In the data rows, 128 means zero.
Some points:
np.array([118, 83, 129, 137, 112, 113, 146, 105, 166, 137, 149, 83, 90, 145,
          125])
np.array([163, 204, 74, 90, 160, 59, 76, 134, 228, 136, 146, 101, 100, 108,
          0])
np.array([150, 114, 48, 166, 177, 160, 93, 191, 96, 106, 147, 250, 99, 61,
          115])
np.array([138, 33, 121, 160, 145, 91, 122, 106, 155, 107, 157, 83, 105, 173,
          125])
np.array([125, 93, 66, 145, 173, 158, 181, 159, 147, 90, 108, 197, 99, 108,
          156])
np.array([154, 131, 169, 89, 93, 176, 94, 145, 85, 127, 141, 150, 170, 181,
          200])
np.array([141, 87, 171, 135, 124, 159, 65, 156, 84, 99, 147, 128, 151, 213,
          255])
np.array([39, 95, 46, 189, 148, 201, 225, 133, 64, 229, 165, 150, 55, 80,
          75])
np.array([210, 124, 155, 89, 169, 94, 55, 177, 100, 49, 123, 145, 172, 182,
          138])
np.array([134, 183, 150, 169, 147, 90, 159, 136, 139, 152, 131, 107, 118, 130,
          35])
np.array([163, 93, 99, 122, 132, 91, 147, 121, 164, 152, 172, 36, 80, 143,
          30])
np.array([149, 165, 142, 99, 128, 158, 148, 102, 134, 90, 72, 144, 162, 51,
          148])
np.array([134, 94, 86, 101, 149, 118, 129, 127, 110, 100, 81, 120, 127, 129,
          167])
np.array([128, 77, 60, 180, 172, 173, 154, 153, 113, 101, 135, 218, 107, 51,
          135])
np.array([112, 189, 211, 82, 55, 144, 82, 103, 144, 90, 118, 158, 204, 135,
          236])
np.array([120, 131, 113, 179, 184, 73, 138, 115, 188, 116, 120, 118, 129, 120,
          27])
np.array([119, 99, 125, 112, 122, 144, 134, 116, 122, 99, 126, 122, 165, 145,
          161])
np.array([176, 115, 165, 110, 112, 162, 126, 148, 99, 119, 140, 82, 139, 208,
          182])
np.array([120, 131, 162, 104, 84, 130, 133, 84, 159, 142, 168, 87, 120, 135,
          95])
np.array([80, 212, 157, 92, 70, 152, 135, 89, 128, 130, 136, 151, 154, 94,
          166])
np.array([142, 161, 144, 33, 59, 150, 92, 142, 114, 173, 33, 92, 79, 150,
          145])
np.array([151, 85, 144, 107, 106, 127, 98, 115, 85, 100, 89, 140, 190, 204,
          227])
np.array([165, 100, 136, 147, 156, 88, 138, 142, 161, 111, 167, 72, 109, 138,
          68])
np.array([139, 183, 171, 58, 95, 161, 92, 124, 106, 141, 99, 137, 136, 146,
          184])
np.array([152, 148, 184, 132, 104, 173, 40, 168, 79, 119, 115, 140, 183, 141,
          227])
np.array([149, 172, 83, 177, 155, 114, 148, 171, 69, 225, 149, 94, 94, 71,
          0])
np.array([101, 100, 111, 160, 108, 186, 156, 131, 65, 166, 155, 173, 129, 113,
          173])
np.array([107, 211, 120, 114, 93, 150, 150, 108, 141, 125, 96, 126, 150, 110,
          143])
np.array([92, 221, 177, 134, 126, 91, 170, 102, 177, 145, 128, 84, 128, 103,
          76])
np.array([135, 163, 115, 173, 149, 92, 96, 126, 182, 161, 157, 75, 92, 140,
          21])
np.array([206, 191, 131, 98, 137, 58, 51, 161, 151, 120, 121, 125, 149, 165,
          58])
np.array([107, 93, 94, 166, 121, 155, 167, 121, 124, 115, 152, 169, 116, 125,
          221])
np.array([140, 167, 135, 140, 159, 80, 102, 124, 178, 123, 115, 103, 125, 115,
          35])
np.array([115, 97, 104, 182, 207, 68, 193, 104, 184, 108, 181, 90, 96, 105,
          25])
np.array([55, 29, 86, 171, 155, 237, 232, 152, 90, 184, 156, 152, 63, 80,
          166])
np.array([132, 34, 132, 106, 122, 130, 121, 113, 159, 113, 157, 94, 92, 151,
          108])
np.array([130, 169, 168, 113, 67, 143, 106, 126, 105, 137, 144, 109, 168, 174,
          200])
np.array([79, 141, 139, 136, 98, 147, 149, 84, 80, 149, 102, 126, 164, 155,
          178])
np.array([145, 126, 184, 109, 141, 106, 111, 125, 139, 76, 96, 126, 131, 88,
          147])
np.array([181, 100, 133, 46, 102, 136, 41, 153, 127, 84, 108, 117, 173, 166,
          199])
np.array([80, 162, 159, 110, 78, 122, 112, 90, 129, 121, 104, 154, 197, 137,
          214])
np.array([115, 169, 169, 109, 59, 142, 88, 109, 111, 152, 141, 117, 172, 227,
          219])
np.array([104, 123, 87, 156, 126, 156, 148, 129, 104, 150, 154, 161, 101, 152,
          180])
np.array([152, 185, 188, 65, 85, 126, 60, 120, 127, 87, 93, 177, 205, 159,
          227])
np.array([142, 86, 77, 154, 175, 109, 166, 161, 111, 152, 172, 129, 86, 108,
          41])
np.array([91, 157, 178, 147, 109, 107, 199, 75, 170, 137, 103, 90, 136, 81,
          97])
np.array([139, 134, 70, 202, 185, 88, 144, 172, 86, 183, 149, 114, 86, 118,
          46])
np.array([172, 208, 122, 100, 143, 51, 53, 146, 185, 122, 124, 100, 110, 119,
          15])
np.array([144, 79, 129, 101, 112, 143, 127, 122, 124, 105, 173, 131, 148, 194,
          228])
Along one direction, these points spread out more than along any other. Where along it does each point below lie, from 0 to 9? The average falls between 4 and 5, and the first point above lies past it.
np.array([75, 74, 50, 170, 160, 181, 190, 141, 68, 209, 177, 146, 57, 82,
          60]) 7
np.array([71, 26, 77, 162, 150, 196, 225, 140, 98, 178, 165, 138, 58, 95,
          137]) 6
np.array([131, 59, 136, 168, 189, 89, 191, 117, 147, 76, 141, 117, 122, 82,
          100]) 6
np.array([103, 196, 156, 165, 117, 75, 191, 99, 159, 150, 119, 83, 127, 102,
          79]) 6
np.array([147, 36, 110, 156, 156, 96, 101, 122, 118, 135, 193, 124, 110, 153,
          73]) 6
np.array([107, 129, 128, 133, 104, 134, 120, 112, 98, 136, 131, 137, 166, 190,
          166]) 3
np.array([111, 234, 193, 178, 127, 75, 203, 78, 146, 127, 73, 106, 158, 82,
          75]) 5
np.array([98, 71, 121, 137, 105, 131, 173, 102, 141, 158, 139, 90, 102, 137,
          114]) 5
np.array([99, 163, 140, 105, 61, 142, 92, 99, 127, 158, 125, 94, 175, 199,
          198]) 3
np.array([136, 139, 144, 165, 167, 79, 133, 113, 180, 93, 98, 117, 147, 107,
          71]) 6
np.array([192, 148, 135, 0, 110, 142, 0, 178, 94, 132, 54, 136, 154, 179,
          152]) 2
np.array([137, 49, 57, 196, 211, 96, 190, 147, 140, 100, 148, 189, 84, 60,
          53]) 7
np.array([101, 134, 106, 65, 43, 195, 119, 113, 151, 180, 117, 101, 140, 136,
          131]) 4
np.array([177, 47, 150, 19, 128, 148, 43, 169, 106, 87, 31, 170, 155, 121,
          198]) 2
np.array([132, 107, 41, 229, 224, 124, 156, 175, 79, 88, 134, 241, 78, 45,
          101]) 6
np.array([165, 69, 60, 201, 252, 132, 142, 194, 84, 74, 166, 221, 63, 18,
          69]) 7
np.array([144, 98, 158, 152, 167, 109, 111, 142, 175, 72, 124, 105, 128, 127,
          116]) 5
np.array([170, 133, 133, 146, 132, 98, 107, 152, 103, 162, 129, 63, 127, 163,
          58]) 6
np.array([80, 134, 120, 122, 72, 172, 120, 107, 105, 166, 131, 97, 143, 167,
          196]) 3
np.array([167, 76, 53, 182, 240, 110, 134, 190, 114, 50, 142, 240, 71, 36,
          74]) 7
np.array([94, 215, 138, 137, 148, 64, 137, 88, 196, 109, 122, 159, 140, 42,
          53]) 6
np.array([79, 221, 169, 98, 76, 144, 133, 78, 123, 115, 92, 156, 180, 92,
          199]) 3
np.array([171, 129, 138, 117, 141, 154, 82, 175, 66, 161, 136, 156, 134, 212,
          182]) 3
np.array([128, 146, 163, 76, 89, 140, 132, 103, 132, 121, 107, 149, 169, 167,
          223]) 2
np.array([71, 180, 172, 86, 35, 185, 160, 96, 150, 191, 82, 111, 116, 132,
          185]) 3
np.array([133, 24, 149, 46, 98, 155, 98, 142, 121, 90, 55, 149, 91, 113,
          236]) 3
np.array([133, 162, 111, 157, 189, 75, 168, 114, 204, 84, 127, 105, 116, 77,
          10]) 7
np.array([108, 176, 114, 165, 142, 56, 109, 109, 189, 152, 144, 101, 105, 129,
          50]) 6
np.array([143, 185, 199, 59, 49, 159, 94, 108, 123, 123, 86, 108, 204, 149,
          218]) 2
np.array([39, 145, 133, 153, 96, 170, 154, 115, 121, 157, 132, 103, 143, 145,
          133]) 4
np.array([154, 119, 146, 123, 126, 98, 167, 109, 164, 125, 161, 83, 113, 79,
          80]) 6
np.array([136, 92, 149, 114, 76, 165, 99, 124, 61, 151, 175, 128, 139, 226,
          212]) 3
